In the rows, 128 means zero.
One turn moves each row of this set onto another row. After a few examples, where does it send each row asked below?
k_427: [153 132 108 116 104 165 123 127 133 119 127 111 112 128 127 110 130 120
 151 108 121 136 100 112]
k_865: [146  94 133 141 126 125 118 113 128 127 108  95 163 108 109 104 112 100
 131 102 114 129 139 140]
k_449: [178 115 118 133 108 137 105 139 131 137 120 123 157 102 105  96 105  80
 157 120 106 132 117 113]
k_716: [157  93 125 145 130 133 112 126 117 133 110 113 149 125  92 100 121 101
 143 108 146 133 137 123]
k_319: [151 134 100 133 111 139 106 110 143 137 108  89 153  92 117  84 118 108
 134 100 120 112  97 127]
k_309: [171 108 114 133 119 158 119 134 119 131 113 117 122 133 102 100 132 114
 155 101 148 139 120 118]
k_29: [135 125 127 138 117 120 124 128 140 122 117  97 151 111 127 105 108 102
 118 100  90 125 126 138]
k_437: [138 147 115 116 111 139 125 121 146 119 131 102 125 119 134 111 119 111
 133 107  95 132 105 129]
k_297: [143  98 133 143 129 121 121 121 121 127 111  99 164 108 109 108 107  93
 128 106 115 132 133 134]
k_541: [161  89 121 147 126 138 102 132 120 131 115 115 145 122  96 100 118 109
 143 114 144 129 139 120]
k_227: [150  90 125 145 128 131 115 116 123 134 109 104 166 104 114 103 110 101
 127 114 116 126 137 139]
k_775: [177 112 106 130 115 160 116 136 117 133 115 121 125 134 113  96 136 115
 158 108 136 132 125 115]
k_106: [139 149 112 115 111 141 127 116 142 125 131 106 132 119 136 115 129 102
 127 112  94 129 112 133]
k_737: [140 128 126 131 117 120 132 125 135 122 120  94 147 108 129 113 109  92
 120  97  93 130 121 140]
k_208: [159 130 107 112 104 169 127 122 130 125 125 114 118 124 134 111 135 116
 152 114 114 139 104 119]
k_715: [143 127 122 134 122 124 125 126 136 131 118  95 156 109 131 108 114 100
 118 102  92 122 128 146]
k_127: [168 107 109 133 112 161 111 139 122 127 119 115 121 133 106 100 131 120
 154 107 144 130 120 109]
k_688: [136 127 127 136 121 120 120 124 141 124 123  91 150 106 129 107 105 102
 122 104  90 126 122 143]
k_823: [144  94 132 149 127 124 108 124 128 126 116 100 162 108 109 105 105 101
 127 111 117 128 137 136]
k_395: [171 122 107 134 112 125 104 115 146 136 115 112 151  89 114  77 106  90
 148 110 112 121 110 123]
k_381: [152 135 114 128 107 163 103 146 122 139 123 101 153 113 108 129 141 107
 131 124 128 132  95 120]
k_843: [135 142 114 119 105 139 125 119 147 119 132 104 125 117 136 111 121 106
 125 107  95 132 109 126]
k_568: [157  91 123 146 126 140 103 126 118 133 111 120 143 125  94  99 120 111
 142 115 142 134 139 120]
k_204: [144 141 102 129 108 152 105 126 134 138 114  87 152 104 113 109 140 114
 121 108 129 117  92 124]
k_681: [143  92 133 149 128 127 113 122 123 128 108 103 161 109 110 102 104 104
 129 108 113 131 136 134]
k_161: [161 129 108 115 105 164 131 122 134 123 127 115 110 126 122 110 131 111
 150 105 130 143 102 119]
k_446: [143 146 113 115 107 139 134 119 143 119 132 107 119 119 133 113 120  98
 129 103 103 135 104 130]
k_328: [161  93 114 142 128 139 106 120 114 137 112 123 148 124  98  97 124 105
 144 117 142 124 141 121]
k_303: [137 128 126 128 117 119 129 122 135 123 121  88 148 110 125 112 119 100
 121  94  93 126 128 142]
k_974: [175 123 118 137 112 141  98 135 127 140 123 124 155 107 101  97 101  81
 160 123 106 131 117 116]
k_551: [164 123 107 136 114 133 102 108 138 137 113 108 155  92 113  80  99  90
 152 111 111 121 109 123]
k_104: [162 123 109 110 101 165 131 125 128 124 129 115 110 125 123 117 130 116
 150 105 118 140 107 120]
k_340: [171 124 122 132 107 157 101 154 116 141 125 116 155 116 102 122 122  91
 149 126 115 138 110 116]
k_837: [168 122 123 125 108 151 105 155 121 139 123 124 162 113 101 119 124  91
 147 127 114 137 108 112]
k_59: [161  90 122 139 126 137 110 116 123 133 110 117 147 126  92  99 120 105
 145 108 141 131 143 126]
k_518: [152 134 116 121 111 157 109 153 123 140 118 109 158 113 103 123 143 112
 131 121 124 132  97 118]
k_593: [157 127 109 119  98 164 125 127 135 120 127 113 108 124 130 110 133 118
 146 108 119 141 103 116]
k_390: [154 131 102 129 112 133 107 108 147 136 110  95 151  86 117  84 125 112
 131 105 123 120  95 130]
k_669: [148 138 106 125 111 149 111 131 134 138 112  92 154 100 111 106 143 122
 122 108 129 123  89 129]
k_762: [175 106 112 128 114 159 119 132 121 133 119 123 120 134 102 101 127 113
 157  99 140 133 128 119]
k_966: [171 110 112 135 110 160 112 136 122 130 118 119 116 133 107  98 133 121
 154 107 140 138 121 114]
k_622: [138 143 114 110 105 139 134 118 136 120 135 105 123 121 129 121 130 105
 129 105  99 131 110 127]

k_593 goes to k_843
k_303 goes to k_865
k_775 goes to k_208
Now find these:
k_837 goes to k_518
k_716 goes to k_309
k_688 goes to k_823
k_381 goes to k_204

